In the rows, zero is written as 128.
Each named move below is a turn or a mirror, shown by a few rows before and after it. Which moves, in which order, take the first row of each later pair to the second? The first pair is answered.
move k_371:
[146 145 164 169 142  99 119 106 147 112 146  88 125 139 108 101 136 139
 123] |-> [142 128 153 152 144  98 126 114 127 110 149  79 133 157 109  88 130 139
 132]
[122 104 107 121 128 129 140 122 122 137 128 122 134 158 136 138 121 134
 134] |-> [129 137 119 160 126 135 128 117 154 146 122 146 127 129 139 147 135 130
 115]
[143 134 138 119 142 134 146 131 125 129 138 116 140 149 113 111 110 125
 137] |-> [147 154 145 140 138 138 137 124 141 128 135 124 141 128 109 118 119 124
 128]
[102 146 114 134 115 113 107 130 105  87 134  94  81 122 144 176 136 101
 128] |-> [ 98 145 116 133 116 113 114 126 105  88 133  92  82 120 146 172 137 104
 132]
move k_875:
[141 116 135  61 129 142 122 131 110 110 133 108 171 149 127 130 100 113
 129] |-> [149 145 139  78 117 154 109 131 127 108 121 142 167  95 125 153 112 108
 123]
[116 103  82 118 107 122 131 125 114 105 146 141 114 120 138 125 120 146
 143] |-> [116 126  88 132 102 124 119 124 131 113 137 152 111  97 138 136 126 148
 136]
[104 122 106 134 152 120 114 102 117 105 124 114 107 124 145 152 125 135
 124] |-> [104 122 104 127 151 124 113 106 113 108 125 118 115 120 142 154 126 133
 122]
[143 149 153 146 125 136 166 150 153 152 133 146 186 154 109 149 114 112
  83] |-> [143 149 152 147 130 133 166 145 154 149 134 134 184 160 109 143 111 111
  85]
move k_851:
[105 125 106 130 106 118 119 105 124  53 132 101  64  90 109 138 158 166
 146] |-> [116 150 131 164 106 126 118 102 155  63 129 123  68  75 104 139 170 169
 134]
[130 126 103 101 126 123 122 164 105 131 117 105 137  87 136 148 123 133
 123] |-> [125 130 100 115 124 117 116 158 106 133 119 107 124  82 139 154 128 137
 117]
[121 114  92  99 124 139 133 127 108 141 123 143 127 124 140 154 125 136
 136] |-> [119 113  88 115 123 141 124 124 116 142 119 144 115 115 139 165 129 136
 131]
[162 100 122 103 144 105 117 163 123 148 143 102  94 159 168 126 119 119
 137] |-> [155 107 113 125 139 108 108 154 131 146 141 105  78 150 171 135 129 126
 133]
move k_257:
[127 124 150 122 116 115 125 146 117 128 142 120 146 127 111 108 123 123
 117] |-> [113  99 120 141 117 120 108 130 114 125 133 113 107 126 130 129 130 127
 118]
[146 146 146 131 135 126 137 141 147 131 113 141 154 112 102 116 137 124
 120] |-> [132 109 116 124 144  99 127 134 115 104 118  91 124 134 107 108 139 136
 128]
[132 145 151 162 157  96 145 136 149 116 133 116 149 180 113  72 137 119
 100] |-> [116 123 116 191 156  99 120 112 142 115 130 106  98 177 136 104 150 126
 105]
move k_161:
[154 101 123  89 152 150 127 131 102 134 129  93 156 154 100 103 144 118
 135] |-> [148  82  98 106 152 154 112 116  90 133 125  92 123 151 110 120 161 125
 138]
[123 104 109  72 121 164 151 112 124 171 124 173 131 157 146 196 114 133
 132] |-> [134 115 139  72 128 155 170 114 132 176 136 168 154 182 138 170 100 129
 129]
[140 162 153 133 112 135 107 135 142 124 122 131 152 100 108 118 138 123
 112] |-> [137 136 154 158 128 112 105 120 150 128 127 101 133 144 113 107 136 133
 108]
[115 128 150 128 129 114 174 152 116 145 115 133 152 163 107  97  62 104
 131] |-> [ 88  90 103 161 133 109 143 126 103 133 108 117  84 173 142 130  82 116
 133]

(2 to 3 moves a pair)
[144 189 154 142 123 120 113 141 160 113 136 141 156  72 109 103 134 142
 116] |-> [143 159 164 161 148  93 126 128 165 119 148  96 153 150 112  72 128 147
 118] : k_161, k_851
[113  90  63  64 120 175 146 136  79 135 114 176 121 104 160 178 125 110
 162] |-> [112  89  78  40 132 138 142 158  55  99 131 115 125 119 134 114 111 119
 169] : k_851, k_257, k_257
[130 115 135  50 139 151 136 126  90 114 110 110 157 154 124 107 116 136
 194] |-> [150 184 194 161 141 144 112 100 182 133 101 137 142 124 116 110 146 144
 151] : k_161, k_371, k_161
[107 127  89 133 115 128 114 125 114 119 120 135  98  92 135 162 153 142
 146] |-> [131 132 139  92 127 112 166 149 116 131 141 116 166 147 106 108 122 137
 152] : k_851, k_161, k_371
[106  84  91 122 109  98 157 115 115 117 138  82  72 139 138 149 144 150
 129] |-> [125 121 140 167 109 120 171 105 185 161 134 137 102 151 141 169 150 138
 105] : k_257, k_161, k_161
[126 132  90  87 110 123 110 146  82  87 140 120 126  77 120 134 119 120
 136] |-> [122 103 104 118 135  89 123 133  97  86 155  67 114 156 122  99 121 133
 128] : k_161, k_161
[117 105 106 136 145  95 146 104 131 140 136  82  97 178 123 114 131 125
 140] |-> [138 177 141 150 124 131 141 117 171 156 123 160 131  94 110 140 143 116
 126] : k_371, k_161, k_851
[129 159 139 166 121 121  99 113 159 112 122 132  94  69 121 141 143 130
 106] |-> [142 155 163  84 124 137 154 146 143 134 135 151 184 116 100 116  96 113
 118] : k_371, k_257, k_257
